One turning vector, and how many steps it has turned
The counts run from 0 to 233.
[-30   7  22 -15  -7   3  27 -14   9   8  13 -18  28  16  19 -13 -15 -14
   4  -8 -11  35   2  20  -1   7   1 -17  -4  -8  14 -13  11  -5 -16 -18
   6   2] => 146
[-20  13  -5 -26  19  -4   5 -13  28  -2  20 -13   5  20  38  -8   7 -12
   1  -5  -2  20  -7  27  -1   1   3  21 -13  10   9 -15  -8 -28  -7 -11
  16  -2] => 154
[-26 -12   7 -23 -16  14  13  -8  26  35  -3 -15   8  25  32   1   7  -2
  -4   8  14   9   0  18  -8 -20 -24  -8  -6   0   1  -4 -11  -4  -7 -14
 -13   7] => 74
[-28  11 -16  -9   3  -8  -4 -11  27  -4   2 -25  21  15  13  -1 -13  -1
  16 -14   1  13 -14  15  -5  17  14 -10   8 -18  -1 -22 -11 -34   8   7
 -16 -17] => 9
[-11  -6   4 -13 -14  16   1  -5  30  20   4 -20  25   6  11  -6 -13   6
  14   9  13  45  -2  17  -9  10  10 -22   9 -15   3  -1 -14   4   0 -33
 -20   5] => 219
[  2   5   2  -9  -5  19 -12   6  33  -4   2 -30  14  11  19 -16 -18   7
   8   0  18  30   4   7   4  15  24  -6  11  11  -1 -25 -11 -15  -8 -24
   9  -1] => 226
[ -4   5  23  -9 -11   5 -27  21  30   4   8  -6  27  18  16  -8 -19  17
  -1 -14  15  16  -5  18  -3   3  16 -21 -16  -9  -7 -12 -30   6   5  -6
 -14  -7] => 204
[-18   6  10 -31 -13  -4  10 -10  13   4   4 -12  28  19  33 -12  -7 -13
   1   5  -9  19  -5  26 -17   5  -8   3  -9  12  17 -10  24  11 -13 -27
  -7   5] => 37
[-12  11  -8 -17  -3   3  15  16   8   5  -4 -25  19 -14  24 -24 -25 -12
  -4  -3   4  22  -8   8   0  13   4 -25  -9 -22  22 -38   9   4   8  -7
 -11   4] => 127
[ -7  -9  30 -13 -21   0  13  15   7  27  -3  -9  44  32  37  -6 -11   0
 -16   5  -2  -8  -8   7   2  -8  -6   4  -6   3   4 -22  10   1  -3 -12
   1  -1] => 178
[-13  18  -2  -3   3 -15 -14   2  23  -6   1 -20  28  12  16  -1 -22   1
  12  -8  -3  16 -17   6   3  17  27 -14   2 -21   4 -34   0 -35  11   2
  -4 -15] => 10
[-10  -3 -10  -6 -24  18   9   3   2  12 -22 -31  28  10  23   0   2  -3
   0  -1  12  18 -15   5   4  -8 -19 -22  17   0  -7 -37  -8  -7   3  -2
 -14  -8] => 108
[-29   8  -4 -26  -1  -7   1 -20  28   7  14 -31  19  11   7  -5 -15   6
  19 -20   5  25 -12  19 -10  13  24 -12   3 -11   7 -16 -15 -20   6   1
  -9   0] => 8
[-33   3 -11 -31   1   9   6  -1  13 -12   0 -17  24  27  33 -28  -2 -13
   0  -2 -20  13  -2  22  -1   8 -17   7   1  24   7  -8  11   1  -5 -20
   1 -11] => 34
[-16  -2   1 -10 -22   8  10 -18  19   7  -7 -38  21  16  12  -4  -4   4
  12 -14  19  34   0  15 -19  -1  -3 -27   6  -1   0 -19 -14   6 -14 -16
 -17   4] => 110
[-11  -1  24  -7 -11  -6 -10   4  22  30   6   6  33  18  30  18  -9   5
   5  14  -8  18 -15  11   8  -3   9  -7 -12 -24  -8 -13  -6 -24  13 -22
  -5  -5] => 185
[-22  -1  15   5   8  14   9   3  23  26  11  11   7  21  35 -12  -6 -11
  -3   3 -14  13 -16  33  12  -6 -17  -7 -15 -15  -6  -6  -9  -7   1   9
 -23 -20] => 60
[-10  -2  23  -8  14   6  -4  -5  24  13  16   7  20  36  33  -5  -3  -4
   1  -9   4  15 -13  28   2   0  -3  12 -20   1 -12   9 -26  -6 -15  -1
 -10 -16] => 63
[ 15  -6   0  -7   2   3 -28  20  34  20   6  -8  17  18  31  18 -14   9
 -15   6  12   5 -10   9   4  -3  16  -9  -5   3  -4 -29 -12 -23   7 -11
  -7 -10] => 83
[-13  -2  22 -14  -7  -3  -4  -2  30  31  15   1  22  19  27   9  -5  11
  10   7   0  27  -8  22   2  -7  21   4  -9  -8 -10  -4 -17 -11  12 -28
   6   6] => 186
[-16   4   6 -32  -3   5   5  14  14 -14   8 -15  31  17  28 -27  -8  -6
   0  -8 -15  22   2  21   1  13   2   5   0  20  11 -16   8   3 -10 -29
  18   0] => 33
[-15   5  17 -18 -13  10  -4   2  42  23  14 -12   8   9  14 -14 -10  17
   2 -12  16  18  -2  31 -11 -12   2 -21 -12  -8  -4 -12 -29  13   8  11
 -18  -1] => 201
[-14  20 -32  -6  15  -4  -2  10  18 -11   2 -22  15   9  32 -14  -9  -5
  10   0  -4  13 -16  17   5   5  14   8   6  -3  -8 -37  -4 -26  16   5
   0 -14] => 13
[ -6  -4  12  -2 -21   6   1  18  18  20   4 -18  18  15  28 -13 -30   8
 -10  -5  16   0  13  11  -9  -3  23 -27  -6  -6   2 -22   3  14  10  -6
 -25   9] => 91
[ -4   2  35 -13   4   6  -8   7  18  28  22  11  24  20  33  -2 -14  -1
  -1 -13   5  20 -19  28  12   0   4  -2 -24  -1  -1  -5 -21   4  -9   0
   0  -6] => 62
[ -8  -5  10  -4 -21  15  -7  10  18  19 -10 -20  34   4  16   3 -21   3
   7   9   8  36  -8   0   0  14   1 -31   8 -22   3 -18  -4   2   0 -25
 -22  -7] => 218
[-12  11  24 -21   0  -7  -7   1  26  21  -6  -2  22  13  21   6 -21  -1
   4   1 -16  16  -9   9  -1  17   0  -8 -22 -24  20 -17  11 -32 -11 -15
   7 -13] => 43
[-37  -8  26 -13 -19   5  12  11  11  33  -7  -6  29  26  30  -1  -9   7
  -2   3 -16  -1  -8   4  13  -5 -15 -13  -6 -16  -3 -14   4 -14   7  -8
 -10 -10] => 181
[-30  -7  11  -5  -5  -5  -2 -12  21  29   3   1  26  31  31  13  -3   4
   8   8  -6   9 -12  17   1  -4  -4  -8  -3 -25 -13   0  -7 -19  12 -17
 -20 -16] => 184
[ -4   2  -5 -27  21   0  -7   1  31  20  10  -1  -2  16  40  -8  -4 -10
   5  -7  -1  14   5  27  -6  15  13  22 -16   8   1 -18  -4  -8  -4 -19
  11  -9] => 48
[ 14   6   5  -7  10  -2  -8  16  24  19  -8  -7  11  15  49  -4 -10  -9
  -7   2  -3  -3  -9  15   5  10  -1  15 -13   1   4 -42  16 -22  -8 -10
  10 -22] => 50
[ -8  16  -5 -21 -10   0   5  10  14 -13  -6 -35  19   7  30 -23 -22  -4
  -6 -10  17  14   5   9 -20  16  14 -13  -7   3  17 -33   9   4  -4 -12
  -4   7] => 124
[-21   9  10 -21  12 -11   4 -24  17   2  25  -4  15  14  24   6 -10 -17
   8  -7  -7  39  -9  27   0  11  10  -5 -20  -5  13  -7  -2 -17 -12 -21
  -2  -2] => 150
[-10  -6  -7  -4  -5  15 -17  29   9   1  -8 -20  31  19  27 -10 -13   5
   5 -10  12  12 -13  -3  18  13   9 -12  12 -10 -20 -24 -34 -18   7  -8
   0  -9] => 101
[  7  -6  -9   4 -14  12  -1  23  -1  -2 -13 -32  35  15  29  -5 -10   2
  -3   8  12  22  -7   4   8  -4   9 -17  15   2 -14 -36  -9   0   4 -25
  -4   1] => 105
[-10  -9  -3 -10  -7  14 -18  25   3   0  -5 -22  27  18  31 -10 -12   6
  11 -16  24  22  -3   1   4  10  27  -9   5   6 -19 -18 -30  -2   3 -21
   4   2] => 102
[ -3  -1   5 -15 -26  13   8   0   1  16 -13 -32  32   4  16   0 -10   2
   1  -9  20  29  -9   4  -3  -2   4 -33   9  -6   3 -38  -9   4  -4 -11
  -8   3] => 109
[ -9  -6  11  -2  18  -3 -13  29  21  16   9   4  27  32  30  -3  -9  -2
  -9 -11 -24  -6  -8  22  12  11   2  -6 -17 -11   5 -12 -12 -15  -4   4
  -5 -29] => 170
[ -3   7   5 -12 -23   6 -10  17  13  28 -12 -13   7  12  38   3 -10  10
  -9   0   7  -4   3  18   2 -14   2 -23 -12   2 -11 -43   7   6  14  -7
  -8 -13] => 196
[-25   6  -9  -7 -11  -6  20 -26  30   8   9 -34  26   9   9  -7  -6   0
  11   3  -1  24  -7  19 -15  -3   5 -15  20 -14   9 -19   2 -15   7   3
 -22  -2] => 5
[-17   6   5  -7  -9  13 -10   6  38  14   0  -6  11  18  14  -9  -7  15
   3  -8   7   6 -11  27  -3  -8  -9 -23 -10 -16  -9 -14 -27  -4  10  19
 -29 -22] => 202
[ -3  -5  10 -19  -6  -4 -16  -1  33  21   3 -12   9  32  29   2   2   9
   6  -5  21   6   1  19 -16  -5  17  13  -5  12 -21 -21 -21 -19  -3 -22
  11  -4] => 190
